In the rows, zero is written as 100.
A single turn carries every row of the set below to another of its rows. Some are shown first; where does it send the rows asked next?
Mubev: 70	50	77	112	92	92	75	95	139	127	105	102	92
Bot: 94	90	79	57	54	103	128	76	128	76	104	91	115
tesu: 114	63	118	104	62	70	99	115	122	98	111	123	64
geka: 108	91	124	76	95	118	106	128	136	69	124	109	107
nozi: 87	60	89	82	92	99	67	106	123	125	99	89	142
ran: 125	84	119	101	71	92	121	119	149	120	73	91	119
Rako: 107	96	70	74	103	115	139	96	108	120	125	71	68
Vudo: 127	88	116	99	71	90	113	118	149	116	64	95	118
fisob: 108	108	66	72	95	123	132	100	111	118	132	74	73
Goter: 92	92	70	82	35	76	116	86	140	85	99	73	98
Povos: 112	123	87	94	80	53	105	96	82	115	105	89	75
lod: 102	137	66	94	71	118	123	93	115	118	79	119	94
Mafer: 126	87	120	90	71	78	108	116	148	113	70	95	125
kezo: 109	122	79	87	79	56	96	97	87	101	104	81	68
Mav: 115	52	114	94	65	71	99	118	130	105	120	112	65
muluv: 74	64	97	87	109	102	65	99	127	92	115	123	116
Semu: 99	129	64	89	63	122	124	95	115	109	78	126	94
bim: 114	90	126	70	97	121	108	132	123	74	124	100	107
gazir: 105	138	67	93	68	113	117	84	122	113	77	118	93
Tad: 108	126	72	89	74	57	98	95	86	115	104	88	74
pozo: 89	81	80	75	66	85	122	68	134	70	119	80	78
kuzig: 126	88	121	93	77	85	111	123	148	115	70	93	124
tapug: 109	100	79	78	97	121	140	108	96	125	132	83	76
Fikeb: 85	70	91	86	93	94	69	115	135	120	97	90	145
Busup: 117	54	116	99	67	71	97	121	128	108	110	118	64
Zekam: 76	70	97	98	114	100	59	86	126	92	107	113	112
naf: 61	75	88	87	106	108	62	99	117	93	116	117	118
goge: 104	107	69	73	101	117	135	100	102	121	131	76	73
livo: 76	76	85	93	97	92	72	108	133	124	93	78	143
bipe: 75	58	79	118	84	102	63	109	145	119	107	96	101
setig: 119	119	73	89	78	56	90	98	86	110	105	76	80
zaduf: 113	90	129	73	97	109	108	130	119	73	126	100	110
vira: 107	126	73	87	72	54	95	100	89	105	100	79	79
barit: 116	93	67	79	102	126	133	98	111	122	129	79	70
viz: 118	58	116	98	68	70	95	115	118	99	111	116	62
tusav: 78	50	87	112	92	88	71	105	150	123	104	100	98
Nonu: 79	73	79	88	97	86	70	119	122	128	103	82	141
vopa: 102	139	76	106	69	115	124	103	116	116	82	119	95
zosi: 67	76	88	89	112	100	68	93	119	96	106	131	120
Dabu: 111	98	73	68	102	123	139	98	105	120	121	74	77
Bigo: 114	120	71	79	71	58	95	90	88	113	110	83	74
Fosan: 110	135	67	97	66	120	113	92	114	106	77	127	97
liki: 70	56	75	117	102	97	82	104	146	126	108	100	93
pum: 104	130	66	96	58	116	119	100	117	113	74	120	90
viki: 109	90	129	75	99	112	103	133	127	72	124	110	103

Vudo -> viz
vira -> Rako
Where do these go?
nozi -> bipe
goge -> lod
Fikeb -> tusav
Mav -> geka
tesu -> zaduf
fisob -> gazir
Bot -> Goter
Busup -> viki
naf -> livo
Nonu -> liki
tapug -> vopa
pum -> kezo
Fosan -> setig

A single turn carries every row of the set below to another of its rows. Some are shown first; where does it send the rows asked next?
tipaz: 126	116	104	99	96	73	101	104	89	82	103	105	113	133	104	127	131	68	104	106	93	97	76	112	126	125	77	106	96	92	101	119	110	118	69	109	91	62	70	133	107	89	66	95
fal: 113	127	126	98	143	82	133	105	91	110	106	84	102	98	141	116	58	94	117	105	112	131	64	77	108	94	88	139	91	104	39	115	144	115	64	113	64	100	114	67	108	101	119	101
vulu: 103	97	75	114	108	125	141	93	137	84	99	109	117	81	93	89	99	112	171	77	117	81	99	114	131	65	107	133	126	108	101	101	55	119	126	97	70	105	91	71	111	96	116	96
Taram: 100	114	126	101	135	80	148	90	102	109	115	101	98	107	140	115	63	94	121	101	130	143	74	90	104	84	89	132	102	106	35	110	133	108	56	121	62	92	117	83	114	96	107	108
Muvut: 74	88	91	130	87	74	118	129	134	93	96	100	105	65	88	93	60	108	145	89	96	76	87	75	102	107	110	111	89	102	105	115	82	124	131	96	97	58	129	60	122	104	105	116
pili: 102	126	130	116	110	78	108	90	90	102	108	109	93	78	122	137	72	83	100	79	135	164	75	81	80	85	106	146	102	85	80	120	133	114	59	138	58	101	81	75	104	66	94	95
mos: 111	132	120	121	120	88	106	81	94	101	96	98	104	82	123	140	91	87	103	92	131	160	69	80	94	82	93	141	99	99	72	106	142	109	63	131	50	127	91	69	106	56	101	92
sabap: 74	96	88	107	101	108	115	121	138	84	91	106	91	52	100	107	70	83	110	76	103	84	91	94	108	95	93	142	81	85	129	118	72	140	154	117	89	86	129	51	94	105	90	97
Nibi: 115	128	132	97	139	83	140	101	88	105	123	95	107	95	137	111	66	96	133	92	126	136	78	86	90	80	99	136	103	94	43	118	143	121	51	114	66	79	95	77	113	111	122	101
punip: 142	117	105	96	99	96	100	102	88	89	108	89	110	140	102	114	119	72	113	109	88	107	75	107	132	120	85	116	108	93	97	119	112	110	80	90	82	76	49	140	92	79	70	91
Pinib: 129	111	117	87	117	86	102	102	100	81	113	96	106	133	127	137	137	58	95	101	91	102	84	111	113	112	63	106	83	80	96	107	135	137	98	91	92	69	96	127	85	106	70	91
nom: 142	95	138	106	125	93	102	78	86	96	86	102	119	84	130	112	48	100	121	109	130	94	123	127	116	92	74	100	113	69	80	96	102	66	94	74	116	127	105	134	145	115	91	88
moti: 117	129	63	128	82	133	121	103	118	86	99	87	134	41	81	62	88	94	144	94	129	79	94	96	130	83	96	115	82	89	116	119	117	114	118	117	83	80	108	60	121	105	135	94
nol: 136	105	117	90	111	112	107	92	106	89	127	89	101	141	124	118	124	63	101	107	98	118	88	110	119	105	71	112	96	80	91	110	132	123	106	79	86	78	83	141	73	93	65	92
Gali: 115	130	133	106	126	78	103	95	85	102	97	104	96	85	125	152	82	89	110	78	113	154	70	80	85	83	104	152	108	92	79	115	127	124	63	124	52	121	75	61	102	72	108	87
Gog: 110	99	72	146	68	108	114	98	129	95	110	90	132	60	86	68	85	110	162	100	119	90	89	75	116	87	101	87	92	98	97	110	122	111	123	97	89	81	126	63	130	101	144	107
vef: 127	101	146	113	121	82	79	85	86	89	76	105	108	64	123	138	55	90	96	95	128	103	124	121	92	98	80	115	105	57	110	99	98	78	102	83	116	128	96	127	133	94	64	85
sas: 74	99	78	111	97	98	127	127	130	89	85	105	98	59	88	91	59	94	119	88	102	71	83	96	125	105	96	138	83	97	114	122	60	124	134	124	89	76	124	56	112	104	93	105
fari: 149	100	145	112	119	94	76	77	81	89	79	104	114	69	126	135	62	92	111	93	124	106	122	124	100	88	82	110	116	57	108	96	102	79	103	75	111	144	85	123	132	99	85	75
pazu: 148	109	95	98	78	92	89	96	85	87	107	100	114	134	107	114	122	63	103	111	90	112	69	110	141	121	73	97	97	89	93	125	119	110	73	113	84	83	69	131	102	91	89	85
bobep: 132	104	143	103	136	82	96	95	82	95	75	92	114	77	128	121	40	99	110	111	115	81	116	122	112	106	75	110	100	71	86	99	100	75	97	71	122	120	109	125	142	116	80	90
tigen: 142	109	138	118	113	87	72	77	81	88	74	101	122	58	123	134	67	87	97	101	133	101	121	121	101	95	71	101	97	57	110	96	118	76	99	87	115	136	105	120	140	98	84	78
temam: 148	101	111	87	92	104	96	94	95	85	128	100	106	133	130	122	125	53	99	101	95	119	85	111	118	107	66	95	92	68	94	118	139	131	97	97	89	75	89	132	82	113	91	84
ravev: 101	82	90	128	101	106	128	103	139	97	104	95	113	87	94	90	83	124	181	86	95	86	88	83	115	80	117	116	126	115	91	97	70	115	138	68	81	100	101	66	113	92	124	108
kon: 102	95	83	112	113	135	131	85	148	82	102	110	109	74	103	105	110	101	156	69	122	95	105	113	119	55	100	133	119	97	113	94	68	129	149	92	68	120	102	65	94	94	110	89
meda: 112	123	73	126	86	141	113	94	127	80	109	94	127	36	90	76	100	83	132	84	139	94	104	95	110	72	92	115	77	74	128	114	128	126	139	114	84	88	117	57	103	103	129	88
fosuz: 142	108	139	108	121	83	93	89	75	88	85	99	126	68	127	115	49	94	115	108	129	84	123	124	105	98	75	96	100	60	89	104	115	77	85	82	124	107	106	127	149	125	95	86
bani: 114	101	86	144	66	115	89	96	129	88	112	96	126	45	91	94	99	96	150	76	120	108	99	71	87	76	106	95	93	78	128	107	130	131	144	95	85	93	113	52	108	94	141	94
mafi: 72	88	97	138	87	84	95	115	142	91	89	98	98	53	93	118	82	96	124	82	96	93	88	69	90	98	101	116	81	90	127	104	93	134	156	94	90	90	135	48	101	82	96	106
bura: 92	75	96	138	89	114	111	87	152	92	110	107	103	78	98	108	98	110	160	70	113	113	101	85	92	66	115	117	123	97	115	90	79	124	154	76	75	112	103	69	96	73	106	103

tipaz -> nol
pili -> Taram
Where do these go?
vulu -> meda
fosuz -> vef
bura -> Gog

A single turn carries every row of the set below to another of its rows. Some are shown first; where does it send the rows asked next?
Nulo: 111	148	120	132	101	66	111	78	138	84	81	97	107
kovi: 68	113	116	125	87	109	80	98	135	71	62	78	120
ren: 69	108	75	113	125	94	114	121	98	108	65	82	133
Dap: 48	99	131	117	100	133	98	105	122	75	94	80	124
bima: 100	127	71	112	134	67	110	115	103	109	82	78	110
papu: 107	145	138	124	123	77	127	80	125	90	124	101	98
tas: 65	121	70	125	116	112	119	90	109	103	152	128	117
Puzoz: 109	149	152	115	111	95	102	94	132	72	92	111	115
nuro: 76	149	120	112	110	112	121	94	120	118	55	111	109
Bapu: 86	158	105	128	113	92	63	118	112	81	73	88	96
Gozu: 132	123	96	104	144	83	120	121	103	95	100	93	104
tanun: 117	105	120	115	130	108	112	140	97	103	99	113	116
ton: 89	137	90	132	110	63	128	67	128	74	99	72	109
bil: 84	128	158	123	119	114	94	112	117	71	126	105	113
Nimis: 103	149	102	134	105	107	112	108	110	50	65	110	130
bomo: 79	124	153	113	100	119	83	107	132	82	79	102	116
supem: 85	125	97	127	90	82	109	75	142	79	60	76	114
mup: 59	117	69	96	124	122	102	90	115	101	151	105	104
tuke: 73	107	60	117	116	116	98	95	115	93	155	106	99
fumum: 79	133	70	125	135	113	83	92	148	104	153	112	116
sunif: 111	127	103	91	114	124	112	95	131	70	61	82	93
dilu: 87	119	71	112	134	133	96	89	150	84	149	110	123
beveg: 78	107	59	119	113	118	121	88	115	84	152	115	114
Nat: 57	134	70	110	126	114	103	93	105	92	154	118	119
tida: 77	107	71	133	119	132	100	92	150	108	144	119	123
fazu: 68	132	63	114	134	120	110	78	149	108	139	115	129
dodum: 80	101	101	120	123	117	105	143	90	91	80	103	140
fose: 50	105	90	140	91	93	102	85	129	84	83	64	115
Zevut: 113	118	110	151	89	104	101	109	125	105	72	106	86
konak: 69	125	56	135	123	120	97	90	142	86	139	116	140

tuke -> mup
Puzoz -> Nulo
Where do these go?
dodum -> tanun
ton -> fose
fazu -> konak
sunif -> Bapu

